In the rows, zero is written as 128.
Each named move below is a turn or a mirror, shown by a few rows before and after it. Which moves, in which order, take the first row of each later pair to the second? The first pair is answered.
move S:
[ 75  57  88  65 145 139 134 113] -> [136  55 108  55 165  88 130 129]
[ 95 154 144 135 110 145 133 136] -> [141 150 156 133 123 107 130 156]
[109 163 107 135 135 149  79 119] -> [148 162 118 129 151 116  78 133]
[106 133 149 107 128 127 132 137] -> [117 135 149 103 129 116 133 142]
move K:
[152  68 108 153 123 119 125 108] -> [118  78 119 131 110 127 178 124]
[140  94 127  80 137  84 132 148] -> [105 142 143  84 117  90 153 153]
[126 124 118 132 134 140 108 126] -> [126 114 125 120 135 138 122 130]
move L:
[103 144 117 135 113 135 158 132] -> [106 130 123 141 106 143 144 124]
[ 84 121 108 112 123 160 130 129] -> [ 90 107 116 114 120 161 129 127]
[163 110 165 154 109 121 147 144] -> [147 161 144 117 139  97 160 149]
move F:
[131 131  85 162 144 160 117  94] -> [133  68 156 114 141 117  98 135]
[120 105 113 153  99 170 102 115] -> [ 92  94 142 105 100 143  95 142]
[123 125 136 134 135 114  69 114] -> [102 147 131 123 129 122  74 115]
[151 121  80 129 160 131 104  90] -> [137  80 120  91 159 106  93 117]
move C:
[141 124  94 162 125 147 153 120] -> [112 158 125 145 108 135 166 136]
[123 154  99 118 135 123 129 118] -> [ 97 124 125 102 117 114 138 135]
[130 112  65  89 168 137 136 116] -> [104 177  93  74 154 127 157 131]
[115 111 142 148 108 168 128 114] -> [119 136 126 163 114 165 116 119]
Now pairs of rows:
Each pair is 2 to 3 moves apart.
[149 176 100  77 151  80 194 132] -> [198  60  94 137 125 116 161 102] => C then C then L
[126 170 139 173 102 152 112 131] -> [160 127 111 168 142 134  79 126] => L then K
[137 100  98 132 142 134 113 101] -> [148 119 110 130 151 117  95 111] => F then C then F
[159 112  90 152 172 141 165  93] -> [185 145 114 158 179 115 112  98] => C then K then K
[135 168  86 153 150 151 135 102] -> [ 90 120 169 126  97 153 160 138] => C then L
[113 106 171 126 104 127 101 128] -> [101 132  89  98 153 137 121 103] => L then C then F
[204 120  93 153 167 115 117 112] -> [ 88  69 114 134 103 175 149 116] => S then C then C
[139  97 155 106 131 109 110 147] -> [142 174 151 140 114 125 131 137] => F then F then C
[114 158 149 184 117 142  89 127] -> [134 132 128 180 125 140  74 126] => C then K then C
[ 99 147  71  84 195 134 103 130] -> [128 156 104  92 201 103  82 138] => F then F then C
[152  95 153 135 100 113 119 133] -> [111 117 118 149  93 157 130 117] => S then F then F
[192 128  82 166 148 125 146 112] -> [ 74 160  87  85 142 139 161 127] => S then F then F
[ 89 194 112  96 136 125 106 130] -> [ 99  64 151 129  95 157 143 130] => L then K then K
[130 175 133 123 108 135 181 125] -> [139 100 112 133 107 154 186 113] => C then F then F
[ 99 109 132 139 114 172 196 106] -> [173 117 135 193 128 166 109  96] => K then F then C
[142 178 149 140 124 128 140 136] -> [100 157 126 112 123 147 168 133] => C then F
[105 129 195 125 103 132 107 120] -> [132 174 140 108 150 116  76 107] => K then C then L
[139 146 104 163 127 152 132 117] -> [123 174 138 147 125 138 112 132] => C then K then L
[117 106 143 110 125 148 179 132] -> [149 178 121 154 132 151 125 110] => C then C then K
[ 71 142  61 170 112 175 133  99] -> [190 135 142 169 147  70  71 137] => C then K then S
[167 136  86 185 112 142 163 109] -> [ 74 125 101 144  80 169 169 117] => F then S then F
[110 130 159  77 157  78  58 135] -> [ 86 142 165  60 151  77  92 151] => K then K
[184 118 125 185 123 121 131 117] -> [148  70 139 114 133  98 101 137] => F then K then C
[146 104 170 123  99 115 131 149] -> [171 132 106 105 151 109 142 143] => C then L then K
[155  97  93 151 124 143 191 108] -> [170  99 184 134 117  88 135 146] => C then K then F
[115 166 163 131 112 128 184 133] -> [119 124 109 167 120 170  96 100] => K then K then S
[193 105 142 138 145  86  82 138] -> [ 54 110 148 135  82 156 121 128] => C then C then S
[129 134 101 158 143 116  83 110] -> [114 106 117 157 131 136  74 112] => F then F then L
